128 stands for zero in the data rows.
Each row of this table is followed by its label. One hidden rule gives the labels. It looks at one to three of the table's principal directions, none of them among the few with the most spread.
[106 118 183 105 120 148  67  96 142  73 143  66  72 168 182 132 148 179 103 133 149  81 151  90 227  81 188 148 103  68  66 186 117  93 153 104  98 176 165 148  73 129  55 103  94] fern
[123 122 167  97 125 118 123  86 132  88 148 157 145 136  96  90 120 107 145 135 124 127 115 107 119 129  96 146 121 139 103 142 125 111 117 125 106  87 154 144 139  96 118 103 136] knot
[143 174 112 162 139 128 145 143 149 137 103 189 163 141 128  82 143 111 167 183 137 118  69 135  34 183 111 121 146 135 132 125 132 140 131 134 149  89 157 100 120 158 126 149 136] jam
[104 121 192  95 150 155  65 120 155 123 132 101 115 216 154 151 139 140  66 140 147  89 133  54 196  86 110 178 147  53  50 148 106  76 154 117 104 153 138 133  86 133  87  77  80] flag
[118 119  94  79 124 157  87 190 148 176 112  73  61 175 152 190 126 159 130 131 115 106 169  89 158 139 156 125 159  84 122 127 139 168 179 141 111 179 155 139 104 136 139 111 108] jam
[111  40 211 179 158  86 149  23  72  85 198 114 167 139 138 113 138  98  66  36 115 127 168 142 207  33  89 136  94 135 125 103  87  14  61  95 144 124  35 145 138 103 112  86 107] fern
[139  78 180 174 147 115 141  47  87 122 167 126 123  90 210 142 112  96  31  70 114 111 121 151 191  76  92 144 107 153 166 104  91  28  93  52 157  72  84 110 136 132 104 150 142] knot
[ 92 146 117 134 125 127 107 132 123 179 144 111 109 159 157 183 144 142  61 102 184 122 126  67 171 122  89 145 175  98 140 105 108  99 144 113 100 143 102 139 108 146 123 102 124] vine
[148 135 118 120 108 130 145 121 115 131 132 144 128  79 133 103 124 114 134 128 124 130 129 157 111 149 101 112 124 170 171 121 121 145 121 116 140  97 135 131 133 123 149 158 145] knot
[104 151 130 140 160 158  82 203 158 157 108  90  98 192 148 135 159 157 128 169 122  38 120 107 171 120 154 133 165  50  98 174 120 183 173 131 162 182 161 126  83 183 126 118  88] knot
[135 108 107 181 138 104 187 107  95 120 124 137 145  90 131 134 122 123 149 102 128 162 132 166 104 113 159 104  99 159 156  99 135 117  89 139 139 116  91 115 158 121 122 140 153] jam
[160 116  92 110 117 129 151 169 136 152  79 156 128 133 106 120 108 112 194 152  98 156 125 129  71 182 147 128 144 156 141 108 138 165 135 156 129  98 145 132 156 101 139 135 148] knot
[177 158 130 130 121 150 124 166 155 111  89 186 155 105 149  48 118 101 168 186  83 121 107 180  45 193 136 137 130 157 138 180 120 172 142 104 183 102 180  82 117 137 124 207 151] knot
[130 110  74 145 136 143 140 192 113 203 103  78  88  81 160 204 111 143 115 108 111 117 149 163 185 105 173 106 128 128 180  98 131 176 143 140 165 142 114 127 142 145 161 157 143] knot
[111  79 253 106 130 105  93   0 116   7 175 118 138 169 149  31 139 131  69  93 138 106 136  89 194  89  79 178 109  91  65 194  73  12  84  64  87  85 126 146  91  92  49  86 115] knot
[109  42 187 131 131  94 121  50  81  66 183  78 128 111 123 118 118 141  75  43 119 137 179 138 230  35 125 140  83 123 118 144 106  53  84  92 123 146  60 166 135  92 105 111 113] knot
[119 118 114 112 140 128 132 140 132 117 155  98 114  99 129 116 130 133 117  97  98 101 158 171 130 106 102 108 118 120 150 139 134 166 129 120 157 149 129 127 109 140 170 156 126] fern
[146 157 148 160 138 121 147 109 127 127 134 194 194  94  94  98 121  83 117 165 129 133  56 152  78 146  78 131 120 174 132 122 132 105 106 115 158  71 119 102 164 146 148 141 134] fern
[115 106 173  94 103  94 126  18 102  18 194 127 123 120  76  84 124 136 163 102 124 153 155 125 124 103 131 111  73 153 101 155 158  89  95 117  72 135 135 161 146  85 108  91 122] rope
[134 173  90 104 144 151  96 205 167 166 120 138 123 141  89 120 126 127 154 182  99  87  98 138  74 170 105 107 159 108 138 144 160 213 171 142 153 144 175 118 121 175 191 150 107] fern
[136 113 123 152 110 104 188  72  77 129 151 149 169  40 113 140 115  95 114  94 133 177 129 179 120 108  96 105  89 210 174  84 127  89  77 122 148  80  75 120 178 106 155 139 162] jam
[145 123  94 115 162 125 164 159 158 126 120 148 119 148  95 119 115 113 155 137 103 120  96 120  41 162  91 113 148 124 132  98 160 168 134 150 109 108 141 123 142 139 162 121 119] knot
[113  20 220 115 167 118 110  55 102  74 183  87 118 184 162 136 110 118  58  52 103 121 189  90 214  43 109 162 106  91  83 135  93  26  97  88 102 139  83 137 120  90  80  75 102] jam
[ 81  69 155  81 107 135 106  95  90  88 142   8  79 124 160 172 140 193  69  59 152 130 232 114 255  32 158 139  93  80  88 163 101  91 116 117 112 199  79 157  91  97  92  96 106] fern
[111 118 148 130 107  99 130  62  96  76 160 134 118 139 127 124 123 134 109  92 147 162 148  94 124 128 120 142 128 141 125 151 127  77 107  88  87 139  99 131 143 106  89 112 141] knot
[113  82 183 109 112 125 121  83  93  94 160 100 146  84 146 124 113 130  51  64 152 163 183 128 219  69 106 159 102 140 125 157  79  73  94  94 116 134  78 135 125  84  99 132 146] vine
[114 100  61 198 137  87 215  99  64 181 135  96 111 100 120 217 144 134 124  65 149 151 136 148 135  84 129  73 119 161 188  13 154 101  89 157 134 131  28 151 174 144 168  94 119] knot
[143 131 173  91 123 165  86 144 151 107 106 127 136 110 185  83 121 128  64 149 125  99 128 138 155 118  93 178 129 109 103 192  82 115 146  76 170 108 151 103  79 130  99 188 129] fern
[140  74 167  29 136 156 120  91 132  59 149  91  88 107 165 101  92 126  79 104  80 110 180 138 119 103  59 143 101 120 107 166 121 112 126  77 126  97 155 107 101 102 128 152 126] fern
[143 131  51 157 138 117 193 168 119 180  89 138 138  91  97 168 117 126 165 137 134 160  92 152  66 150 135  92 128 158 165  61 160 159 116 174 136  97 102 123 170 142 167 134 142] knot
[106 140  42  93  91 120 147 152 110 158 130  67  64  69 103 201 122 175 156  93 149 157 170 140 155 116 166  84 115 141 174  91 170 196 142 169  95 168 124 170 143 116 171 130 144] knot
[ 98  93 174 173 170 101  92  93 125 131 178 112 139 200 113 148 142 131  96  94 137 103 117  89 200  67 137 135 130  75  98 106 125  65 119 132 108 159  93 159 124 142 115  67  83] fern
[150 167  66  77  91 132 136 197 157 135  96 158 112 100 106  88 113 125 152 134 113 155 137 135  40 217  88 137 179 155 173 158 135 221 158 120 123 134 150 125 126 117 165 191 163] fern
[113 113 135 134 185 112 150 133 141 142 137 159 198 160  70 105 125  96 114 118 122 132 101 125  71 108  38 136 144 101 107  89 125 114 101 159 142  92  94 117 136 135 174 102 113] jam
[108 107 133 102 138 131 131 105 128 141 134  96 115 157 123 157 139 131 154 121 118 116 152 118 155 100 134 115 114 106 103  87 134 117 124 170 116 116 145 145 121 110 140  72 117] fern
[112 122 133 130 104 116 115 116 112 112 134  97 107 132 124 120 138 162 140 100 162 150 165 107 189 126 177 123 128 112 133 146 111 134 118 142  77 160 123 161 118 104  98 105 138] knot
[114  99 188 147 154 127 118  65 139  65 154  88 103 141 193 128 145 147  54  97 139  81 116 122 198  50 132 156  94  84  79 143 113  49 121  87 129 135 116 130  85 139  70 121  97] knot
[117 187 127 112 133 178  66 208 172 184 107 121 125 157 165 117 157 137 120 187 135  60 122 125 147 153 121 136 168  77 120 168 103 190 183 132 171 153 192 110  64 174 145 152 113] flag
[139  60 223  52 116 129  79  71 131  26 158 117 126 151 120  52 102 123 109  99  90 133 183 109 178  97 112 177 102 116  72 203  99  84 117  85 100 131 141 153 112  62  82 122 116] knot
[146  74 167 114 121 134 121  75 123  68 151 104  90 130 209 120 118 137  94  87 113 136 175 128 151 103 152 142  94 130 116 146 112  64 124  80 111 141 128 117  97 102  67 147 128] fern
[166 157  89  49  93 141 133 164 140 134  90 177 111 129  74 103  96 106 172 169 102 157 125 107  24 215  72 134 171 169 148 128 155 195 154 129 104  97 159 134 160 105 168 150 138] knot
[ 72 125  82 162 119 119 134 157  90 205 156  39 101  98 123 237 159 167 109  60 165 129 194 144 255  54 183  86 121 112 169  78 128 160 126 179 132 216  70 168 130 138 171  89 123] jam
[ 98 169 116 134 179 127  93 164 159 158 149 141 146 190  67 121 144 122 150 174 103  61  80 120  78 135  80 107 160  72 109 131 165 174 153 148 158 138 160 121 122 192 193 103  87] vine
[138 140 148  91 104 127 123 102 125  81 134 161 131  94 133  77 104 120  85 125 147 148 114 109  95 160  62 162 143 152 139 177 108 114 121  69 104  86 134 119 128 110 105 168 157] knot
[129 116 114  99 122 138 116 136 130 122 126 105  98 129 142 146 119 150 120 126 133 132 142 115 127 123 133 126 123 117 123 132 139 127 143 121 114 142 133 132 117 128 120 136 119] rope
[134  73 183  74 119 126 119  73 120  91 153 130 125 129 161 125  93 103  46  68 118 165 168  95 155 110  65 184 131 140 116 137  92  53 111  75  95  99 101 123 129  73  98 127 147] flag
[118 118 135 100 138 143  90 146 136 174 137 104 112 155 118 191 116 125  90 128 119 112 127  98 180 101 114 141 140 106 112 105 137 116 152 133 125 139 124 141 137 135 153  97 101] fern
[116 123 143 121 108 122 121  55 112  79 159  98  91 114 170 150 131 155 103 107 149 138 142 120 153 102 154 121  90 130 116 134 141  69 121  99  95 138 131 127 114 123  86 121 127] fern
[103 136  77  91 105 124 126 181 127 161 134  91 129 101  65 161 123 152 147  97 145 177 180 130 150 133 142 106 137 128 149 122 141 198 131 183  95 185 111 153 140 106 179 114 143] knot
[ 95 167  87 114 101  90 159  92 103 104 164 132 148  67  29 126 129 135 179 112 142 168 130 159  96 125 114  86 101 166 151 117 176 173 100 166 108 132 121 154 172 113 186 113 152] fern
[108 130 125 114 142 135 126 149 135 124 129 111 133 135 124 118 135 135 126 131 120 109 139 132 118 128 109 128 137 104 116 156 122 151 130 128 145 136 137 111 112 139 139 126 131] rope
[128 190  70 149 115 168 106 230 156 185  62 106  67 152 179 183 148 171 149 198 152  82  96  99 131 179 208 127 171  97 128 161 141 199 194 128 143 177 173 110 105 184 100 151 122] fern
[134 108 124 116 136 118 162 136 122 115 131 149 157 120 102  97 123 100 124 108 100 137 141 146  74 138  63 134 141 151 137 130 122 139 111 118 155 118  96 116 140 117 159 141 133] rope
[135 112 101 154 152 132 140 152 126 167 139 119 105 122 162 158 126 121 133 109 106 106 140 153 128 114 142 101 127 127 168  90 136 149 138 133 151 136 131 124 123 147 152 147 128] flag
[173  20 251 105 122 107 151   0  81  10 165 175 179 106 147  41  86  70  93  78  89 179 165 140 134  86  80 176  66 195  99 151  79   0  56  59 120  50  87 123 156  38  59 132 144] vine
[110  59  89  95 186 118 182 157 124 154 118  68 132 135  81 174 109 129  85  68  92 134 155 141 111  74  47 117 135  90 120  64 142 136 101 166 144 120  52 126 145 131 205  97 102] knot
[ 66  87 153  97 145  95 132  52 102  94 196  73 140 136  77 160 133 143  71  48 148 144 170 109 183  35  63 127 102  95  95 100 135  70  89 141  95 148  65 159 129 106 156  61 104] flag
[133  83 180 140 165 105 160  41  95  89 169 170 165 114 128 104  99  78  98  99 103 134 114 140  97  88  56 138  99 155 130 103 121  54  79  92 141  48 105 109 160 109 126 124 141] fern
[133 170 119 191 125 126 131 136 129 137 116 142 138 113 141 104 160 134 170 164 136  95  95 167 132 137 182 102 117 134 144 135 131 153 131 138 165 135 150 126 117 162 122 148 126] knot
[119 174 118 133 134 143 108 169 159 141 118 140 149 145  98 106 150 137 186 186 136 104 102 134 106 153 158 109 129 108 107 148 142 180 148 170 135 142 181 124 111 151 140 117 120] flag
Here are more rows. What is the label of each one?
[154 146 152 109 111 146  81 135 154 101 117 143 115 153 167  58 136 132 130 157 106 104 134 131 106 178 128 144 148 113 125 187 108 137 153  88 138 134 173 113  83 139 105 169 122] ~ rope
[127 125  45  99 113 119 179 132 104 140 128  98  67 103  93 210 110 145 167 119 111 153 141 129  66 143 136  76 118 166 157  78 202 166 135 147 104 145 113 134 179 134 174 111 126] ~ rope
[143 111  84 116 118 160 130 181 119 159  98  67  74  79 192 187 111 164  85 110 127 129 168 156 167 105 166 117 116 125 158 128 128 154 151 111 152 166 110 113 111 145 128 184 128] ~ rope
[136 180 120 100  99 155  84 174 155 155 105 141 101 127 144 115 130 135 144 175 141 104 114 108 141 179 144 140 160 122 141 163 118 184 172 123 119 125 194 136 107 134 122 151 143] ~ knot
[128 105 116 126 128 116 159 106 109  92 134 116 121 104 138 119 119 140 107  99 133 148 141 137  97 122 105 122 117 137 137 136 130 109 107 103 122 124  96 115 130 125 118 145 136] ~ vine
[167 131 144  83  81 161 117 115 125  66  98 120  79  86 188 102 110 153 133 158 131 134 150 134 130 143 174 142  95 156 118 187 124 130 146  83 118 127 171 119 109 105  63 184 139] ~ fern
[112  89 190 125  89  98 104  31  73  64 190 109 144  96 122 102 127 139  89  62 151 171 189 134 214  70 131 135  84 153 130 157 101  53  86  90 103 154  76 162 131  83  94 121 129] ~ flag
[169 109 141 143 145 141 123 169 164  82 106 135 119 160 150  59 134 129 170 153  75  99 131 155  86 164 177 126 127 114 112 182 128 164 144 116 150 165 157 108 101 141 103 163 109] ~ rope
[158 179 119 114  92 159  84 173 142 165  93 169 118 132 149 115 120 119 163 203 123 122 105 115 101 212 159 135 159 152 146 167 123 166 169 109 137 112 194 108 129 140 115 160 148] ~ rope
[114 103 115 138 150 116 152 124 108 149 155 107 146 120  98 136 136 118 142  99 104 122 157 164 129 101 107  89 116 130 149  92 135 141 105 157 152 134 101 132 138 134 183 106 119] ~ jam
[157  85  96  98 175 167 148 226 163 146  73 102 118 157 136 129 115 133 155 155  73 101 147 149  71 129 132 120 132  93 102 127 138 188 152 158 172 147 137  99 109 144 151 150  98] ~ flag
[154 115 160 105 113 119 143  65 112  81 130 173 170  89 112  79 102  98 129 138 112 165 113 153  78 132  86 143  94 177 119 133 126  78  96 103 139  60 126 113 152  96 120 151 146] ~ rope
[163 170  91 120  95 138 137 172 153 127  92 170 121 105 114  94 124 122 224 180 112 144 115 151  65 201 189 112 127 169 147 142 151 204 152 157 124 125 193 129 139 114 127 163 157] ~ vine
[145 189 150 165  95 115 124  90 137  63 124 195 137 129 130  44 150 126 196 190 147 118  73 124  73 196 173 128 124 160 122 190 133 133 130 102 112 109 189 124 126 133  68 146 149] ~ knot
[115 118 111 159 122 130 159 106  94 148 133  88 106  63 183 203 128 147  79  93 164 136 137 150 193  64 155 117  89 147 151  92 125  93 115 119 143 129  90 126 133 133 112 144 141] ~ vine
[165 144 122  57  70 154  91 162 153  98  79 145  80 146 138  93 111 140 196 179 100 141 153 103  96 204 183 154 144 147 112 192 135 179 175 113 105 141 201 138 122  88  88 159 144] ~ fern
[165 187 109 176 139 145 133 185 159 180  92 196 167 130 119 102 143  91 180 210 110  96  55 160  61 189 138 112 148 155 146 114 140 174 150 148 181 100 168 102 138 173 157 155 124] ~ vine
[143  60 171 113 142 135 133 106 114 107 123 117 129 133 179 128 105 113  60  89 108 134 156 120 155  90  93 171 122 127 112 134  91  61 113  80 146 107  86 114 122 102  94 143 125] ~ fern
[114 167 116 174 127 124 117 122 129 165 127 136 134 120 159 161 142 137 101 133 169 127  96 126 152 115 146 131 131 117 140 104 125 104 134 128 135 125 124 122 117 154 116 139 135] ~ flag
[167 127 159 142 139 122 151  92 124  63 145 176 152 109 122  30 126  90 151 153  69  99 105 183  41 167  84 110 115 169 143 169 132 132 105  81 171  89 145  94 136 146 142 167 127] ~ fern
[136 110 176 130 130 120 115  97 136  70 139 138 146 144 136  49 139 124 136 123 111 117 139 139 129 133 127 142 120 117 108 173 101 109 113 109 130 124 140 127 101 113  99 135 127] ~ fern
[144  63 200 105 120 133 112  93 120  54 138  98 125 113 162  67 119 135  96  87 112 129 181 142 207  87 144 159  95 122 105 184  79  92 106  94 122 136 118 142 101  81  76 143 128] ~ knot
[124 136  89 127 128 135 140 180 137 124 109 103 111  96 115 134 126 156 161 143 126 117 125 150 121 131 170 109 117 124 132 156 148 190 140 144 140 153 145 128 130 140 135 151 136] ~ knot
[154 198  65 130 121 139 141 203 162 180  82 189 147 118  76 120 127 105 210 206 108 124  69 151  26 205 131 108 155 160 150 110 169 219 161 170 158 107 177 117 156 153 183 156 138] ~ fern
[ 94 127 124 133 168 127 129 113 123 165 157 108 137 142 118 183 134 124  81 117 137  99 109 122 140  71  70 117 125  97 118  76 143  98 124 139 147 116 103 124 127 162 170  96  99] ~ flag
[133  93 183  94 112 127 108  84 126  54 119 114 122 142 137  82 120 145 127 118 129 143 157 110 167 104 153 165 102 112  78 175 105  89 115 112 101 126 135 145 112  81  65 123 126] ~ knot
